Turns, then the turns between two rows, first turn first; the first pair answered
turn V:
4	-5	-18	6	3	16	5	-4	0	5	-10	-4	-5	6	10	-15	-6	6	8	-6	-4	2  ->  9	10	-9	7	-3	13	-11	0	4	2	6	-8	-3	-4	3	-16	-12	7	-4	13	-5	7
-2	5	5	14	-35	-15	-3	5	16	-18	-5	16	30	-30	34	23	-7	-18	10	14	3	21  ->  -5	-6	-10	13	-22	-5	23	-9	8	-8	-34	22	27	-6	41	12	-4	-20	25	-12	2	11
14	13	-20	-8	4	-2	3	-21	32	31	-4	-5	13	18	-25	-9	-6	-23	-20	6	19	22  ->  -1	-7	-6	-7	-12	-19	-15	3	41	11	20	-14	10	-7	-14	28	4	-23	-21	21	20	17
turn Q:
0	4	-15	-34	4	-2	18	-16	14	3	-19	2	-46	31	17	-30	-4	-19	3	-29	17	-4  ->  -11	-21	-6	-28	-8	-15	17	-1	18	-13	-14	1	-40	19	38	5	11	-23	14	-27	20	-14
27	-2	1	-12	-2	8	-27	5	-28	-9	-12	-28	19	7	-7	17	20	21	7	5	10	-13  ->  33	5	0	-12	0	11	-26	-2	-26	-5	-12	-24	23	9	-8	11	17	19	5	8	9	-10
-8	-14	2	-7	1	-5	2	1	-6	-4	6	-7	-10	4	0	2	4	-1	-3	-6	1	-1  ->  -2	-7	0	0	-6	-3	1	-4	2	-10	7	0	11	-3	8	7	6	-10	4	5	7	-1
turn M:
-10	-1	-11	-7	46	-4	21	-9	-10	-8	-4	-3	-6	9	27	17	3	-7	21	14	4	-20  ->  -3	11	-8	-4	41	-6	19	-10	-4	-12	1	0	9	2	31	23	3	-14	21	24	6	-18
6	10	7	-8	6	4	-13	8	-7	12	-1	-14	-8	10	-21	-24	-9	10	-13	-11	0	8  ->  -2	-6	4	-6	12	1	-3	9	-11	13	-8	-14	-15	15	-16	-18	-4	11	-7	-21	2	1
-3	-6	-6	5	-7	0	9	-8	0	-3	-5	1	11	-4	9	12	5	-10	14	-1	4	-6  ->  2	5	-3	5	-11	1	3	-10	4	-5	-2	2	16	-8	7	9	2	-10	13	7	4	-2
Pairs:
Between the rows of a pair lie two turns.
3	15	4	-1	-7	-6	-24	9	1	-11	26	-12	-9	-12	-14	4	-7	3	-12	22	-4	12  ->  -1	1	-21	1	17	9	18	-10	-12	4	-18	3	-13	23	-6	-13	-2	0	12	-17	-3	-2 -> V V
-10	-16	1	-18	-8	-23	2	15	5	-2	17	-16	-27	-5	-2	7	0	25	-11	-20	7	-10  ->  -8	-21	-14	-13	0	-15	25	1	2	1	-8	-5	-15	11	8	4	3	18	5	-37	11	-18 -> V M
-10	0	10	5	0	4	-3	-13	19	-12	-26	-4	19	-9	8	29	7	6	40	1	-9	-5  ->  -7	12	2	-3	19	13	0	-19	4	9	-35	-5	-12	10	-15	-6	-7	21	25	-18	-14	-1 -> V Q
12	11	11	-18	32	19	-29	-2	-19	13	4	-13	-41	-6	-18	-11	-23	21	-10	3	-19	10  ->  9	-3	24	-3	5	6	-32	7	3	-21	15	-7	11	-36	23	40	0	-3	18	31	-12	-2 -> V Q
8	-3	-2	1	-13	3	0	-9	7	-11	-1	0	22	-5	8	7	4	-9	4	11	-1	1  ->  0	-12	0	-1	-13	0	0	-3	6	-13	0	-3	17	-6	13	15	8	-7	5	8	1	-2 -> M V
0	20	4	-5	-5	-15	-20	-4	-5	8	16	-9	-3	-8	-18	-14	-17	-3	-32	24	-8	2  ->  6	9	0	5	-15	-14	-7	-9	8	-9	6	1	35	-12	11	11	-5	-22	-4	30	-4	-4 -> V Q
-1	-16	3	-3	-11	-9	-6	13	-3	-6	4	-6	-20	-2	1	3	-2	-4	3	-2	0	4  ->  10	3	-3	-6	-5	-3	-6	5	-4	5	0	-2	-16	2	-9	-16	-11	-2	-4	-3	-3	14 -> V V
13	13	-3	13	-1	-15	2	-25	11	-6	-4	7	12	-14	8	1	3	1	-15	0	-10	11  ->  4	-2	3	11	-2	-21	-3	-12	9	-14	6	0	1	-20	13	14	8	6	-15	0	-10	5 -> M V
9	-22	0	9	34	0	20	-7	-8	43	-25	-9	-25	34	-37	-13	3	9	-5	-52	-16	-14  ->  10	-8	12	3	25	-10	-11	5	-4	40	5	-23	-40	18	-52	-16	-5	18	-30	-32	-21	-3 -> V M
-28	-28	-15	-8	12	-18	12	15	-3	-8	-15	-10	-28	7	34	29	17	11	11	-15	-1	-17  ->  4	23	-31	-7	18	9	27	-23	2	11	-40	10	5	25	21	-18	-1	-1	13	-15	0	1 -> M V
14	-14	21	-12	-4	-13	-18	-4	5	-19	15	-23	-22	-24	-6	0	1	10	-23	-6	8	3  ->  31	9	17	-8	-7	-4	-15	-19	11	-14	9	-14	2	-23	-7	-16	-4	2	-20	3	10	12 -> Q Q
-2	-22	-9	-11	-8	0	31	4	11	1	-24	3	-7	15	12	7	13	0	17	-16	-1	-31  ->  18	15	-13	-18	-3	14	21	-7	11	16	-21	6	-7	21	-15	-31	-7	6	-1	-9	-2	-10 -> V M
15	34	-9	10	-26	-9	13	-31	3	-1	-5	-12	34	-16	1	-13	5	-13	12	14	-7	-6  ->  -8	14	4	0	-23	-26	-16	0	-10	-2	23	-32	-20	-25	-19	-6	0	11	-18	14	-14	-5 -> Q V
-5	9	-3	-8	3	-1	-4	-5	-11	1	3	-1	-16	9	-10	-27	-13	9	-7	-14	4	7  ->  -3	3	4	1	-14	-7	-5	-4	8	-21	5	6	24	-8	16	7	1	-9	11	4	7	4 -> Q Q
7	2	4	-5	-11	-19	-14	17	1	2	6	-6	19	1	10	2	-3	-2	1	9	-1	-4  ->  1	2	1	-9	-2	-19	-16	17	-7	15	4	-10	-2	7	-4	-10	-7	8	-8	0	-4	-5 -> Q Q
-25	-10	-13	7	1	-28	-4	13	10	-6	28	-7	-8	-20	-25	35	-4	-13	-24	6	11	-8  ->  -2	25	-20	3	7	-12	-2	-7	13	9	18	0	2	-7	-43	-4	-22	-16	-33	10	12	9 -> Q Q
8	25	3	-1	-4	-7	1	-4	-3	-2	-4	-4	-5	6	-11	-29	-4	-5	-7	5	4	17  ->  -12	-17	3	4	-3	-15	15	6	-8	-10	-13	-5	-11	9	12	3	15	-8	14	-9	5	-4 -> V V
9	12	0	3	-3	10	15	-5	-4	0	7	31	35	28	4	-13	-11	-7	26	-6	13	-1  ->  10	26	10	-1	-10	2	-11	6	-1	2	31	22	23	15	-12	-21	-21	1	2	14	9	10 -> V M
7	-14	-3	18	-20	-9	-13	-10	18	-17	-7	18	8	-5	33	41	7	-1	15	-5	16	-26  ->  16	-4	-14	21	-11	0	1	-24	15	-9	-23	25	16	9	31	24	2	-5	20	-15	20	-23 -> M V
-24	-39	-7	1	6	-2	5	8	-16	-1	-24	-7	-2	-3	34	24	32	2	22	-17	-6	-20  ->  10	33	7	-4	-8	4	-43	0	2	5	18	-15	9	-26	-12	-17	0	5	-23	31	-9	22 -> V V
19	30	6	-4	-18	7	-6	-18	9	2	14	4	11	-15	-13	-12	-12	-10	-19	27	-3	30  ->  -15	-15	2	-12	0	-3	2	-1	-19	8	9	-12	-49	5	-19	-4	-4	14	-26	-9	-8	10 -> Q M
-16	-3	-2	4	1	-2	-23	-8	8	0	0	-2	-5	-29	16	28	14	-4	1	14	-9	5  ->  -10	1	-16	7	14	12	2	-23	1	13	-28	8	4	-9	18	8	10	-10	16	-5	-8	3 -> V Q
5	24	-3	7	-12	-3	-14	-3	16	-1	2	10	27	-20	-9	-2	0	-12	-7	19	1	2  ->  11	28	-12	8	-3	5	-2	-14	10	9	-11	14	23	-8	-13	-17	-4	-13	-5	9	0	2 -> V Q
-11	19	8	5	19	-17	-4	4	18	-4	-2	27	3	-3	-17	-1	7	-2	-28	8	-15	-8  ->  -7	17	8	9	17	-14	2	0	23	-9	-5	31	13	-4	-9	5	11	-8	-20	9	-12	-11 -> V Q
-11	4	21	1	-25	-4	-18	21	14	-24	24	-13	18	-24	17	17	-3	-5	-8	28	7	6  ->  -22	-20	18	1	-21	-9	-4	24	7	-27	13	-11	11	-18	27	34	7	-4	2	12	9	-7 -> Q V
8	-4	-2	18	-12	21	-6	0	31	-15	26	-1	25	-1	13	12	10	1	-10	24	-10	5  ->  9	5	-5	7	0	22	-14	2	20	3	30	-8	-10	9	-13	-12	-8	18	-33	15	-14	11 -> M Q
4	17	-1	7	2	21	-11	0	-5	-31	3	3	5	-17	-21	-13	0	10	-18	-4	15	15  ->  -14	-6	-1	5	7	13	-6	14	-14	-32	1	-5	-18	-12	-19	1	7	18	-17	-17	14	8 -> Q M
-5	-27	4	5	10	0	22	13	-4	-7	-10	3	-13	4	12	12	-1	5	6	-19	-3	-11  ->  17	5	8	12	-3	7	16	2	13	-10	-5	12	26	-7	15	7	-4	-11	9	8	1	2 -> Q M
9	10	-25	5	0	8	25	-8	13	3	-13	0	13	18	-3	6	2	-5	21	6	3	-1  ->  10	26	-13	-4	-4	2	-2	5	16	7	12	-13	-9	6	-25	-2	-9	7	-4	18	-2	11 -> Q V
-5	5	-5	-11	9	-19	-14	12	-15	4	24	-12	-33	2	-26	-14	-10	15	-30	-1	-13	1  ->  -13	-25	-22	0	15	-13	31	0	-19	-4	-15	4	-6	20	11	7	11	-2	12	-29	-9	-23 -> Q V
-18	-26	-16	7	10	-4	15	4	-16	6	-12	-7	-26	7	6	1	3	7	7	-21	5	-17  ->  5	1	-5	15	-12	-5	7	-4	6	-10	-4	4	31	-14	23	14	7	-14	19	13	9	-7 -> Q M
-17	-36	-36	5	2	18	24	-5	6	12	-11	27	19	19	16	6	9	-6	36	-14	-10	0  ->  10	21	-22	-1	-11	22	-15	-9	20	20	17	23	29	2	-17	-29	-19	-3	2	25	-12	29 -> Q V
-1	40	-9	28	12	18	1	-11	-16	30	-24	24	16	-2	-14	-53	-4	-3	17	-8	8	14  ->  -10	37	15	21	-1	-5	-41	20	-10	18	24	4	-7	-35	-26	-32	-6	13	-9	18	4	21 -> V Q
0	13	2	15	-16	-2	0	0	9	-16	-3	12	31	-20	9	13	2	-20	10	26	1	0  ->  6	22	-15	6	6	16	17	-16	-7	10	-27	16	5	7	-11	-26	-11	-11	5	-2	-1	4 -> V Q
-4	-24	8	14	-10	-5	22	9	7	-2	1	4	28	-5	29	13	7	-8	32	6	-4	-15  ->  21	21	9	11	-14	1	1	0	15	8	16	5	33	-10	1	-19	-15	-7	7	26	-7	7 -> V V
16	24	2	1	-5	2	-9	-3	11	1	16	-1	8	-9	-8	-11	-9	1	-6	16	2	12  ->  -5	-7	6	-3	1	-10	-11	14	-2	-1	20	-12	-27	-6	-7	5	-1	15	-9	-1	-2	2 -> M Q
16	-2	-5	-7	-5	16	21	1	0	3	-20	16	10	1	9	-6	0	-7	7	-6	10	-20  ->  11	-4	9	-7	-17	4	-3	14	10	-10	7	8	11	-20	11	11	4	-6	-1	15	11	-17 -> V V
8	18	1	1	-10	-1	15	-1	-15	5	-7	19	-5	-5	-9	-8	-15	-7	-18	-4	-7	6  ->  2	4	-3	1	-4	-2	22	1	-20	5	-13	21	-13	-1	-8	-4	-12	-8	-14	-14	-6	1 -> M M
0	-4	8	-2	-6	-11	-13	11	2	-3	16	-3	-9	-2	-3	16	3	8	-6	5	-6	-6  ->  10	10	-6	-6	7	3	-1	-8	-5	14	-4	5	-7	14	-12	-10	-6	6	-6	-8	-8	-2 -> V V
16	24	10	2	-35	-7	-31	12	25	-21	38	-4	33	-36	5	22	-2	-5	-10	40	1	19  ->  -19	-34	10	0	-23	-23	-21	35	6	-25	33	-14	-13	-29	18	53	17	10	-2	10	-2	-7 -> Q V
13	42	-11	3	-2	3	18	-30	-1	9	-2	10	57	-10	20	-27	-19	-34	13	-15	-2	21  ->  -13	26	13	-16	1	-21	-28	13	-16	14	44	-24	-19	-25	-17	-19	-26	4	-35	-10	-14	25 -> Q V
15	6	1	-3	2	9	-5	-10	11	-7	5	-3	25	-11	2	-5	8	-6	1	14	-5	5  ->  -1	-7	8	-9	6	-2	-17	6	3	-10	21	-15	-4	-15	-5	1	10	9	-10	9	-7	4 -> Q V
4	4	3	-10	19	-13	16	-13	-1	14	-14	8	18	7	-14	-1	-9	-20	2	12	3	-12  ->  -8	-16	7	-13	18	-23	15	1	-5	9	-11	3	3	3	-7	18	0	-14	1	4	2	-23 -> Q Q
-7	25	13	-12	-9	12	-18	8	4	8	39	-24	-29	15	-28	-30	-12	22	-16	11	-7	4  ->  -27	-23	20	-2	-23	-5	-5	25	8	-18	37	-22	-8	2	17	29	16	8	16	10	2	-19 -> M Q
16	1	-6	9	0	17	22	-1	9	-17	9	21	16	5	17	13	-7	-11	10	11	6	-9  ->  1	-15	-8	1	15	14	21	10	-9	-5	8	8	-32	17	1	6	-9	10	-7	-12	2	-14 -> Q Q
12	1	13	-13	-9	-4	17	-13	-9	20	-11	45	0	28	-13	-33	-24	3	-28	-11	-2	24  ->  7	3	31	-15	-23	-17	-11	10	2	8	20	34	-2	2	-16	-18	-23	6	-43	13	-2	29 -> M V
-41	7	-16	6	4	-7	-20	6	2	20	-10	-15	-29	18	-3	-14	9	15	-29	-31	0	-8  ->  -40	3	-3	20	-24	-17	-25	13	24	-5	0	-11	19	-8	28	25	24	-5	-8	-3	8	-10 -> Q M
-15	-32	11	-2	4	-5	4	32	-18	-12	-9	-6	-13	-6	10	28	19	1	-4	-9	-1	-21  ->  17	32	14	-10	3	11	-19	13	-9	4	4	-6	-4	-6	-28	-23	-11	0	-33	14	-4	12 -> V V
-5	-5	-1	-18	-2	-32	-11	3	4	10	36	1	1	1	4	-12	-13	3	-22	8	5	11  ->  -7	-12	-15	-19	13	-22	15	-11	-5	23	8	8	-1	23	8	-22	-10	1	-6	-18	5	3 -> V V
-10	-13	4	10	-3	-7	-8	8	15	-11	10	-9	23	-15	2	12	0	-2	0	6	7	2  ->  -8	-3	-4	1	11	0	-10	3	3	9	5	-11	-5	-1	-25	-18	-12	11	-18	-7	5	10 -> Q Q
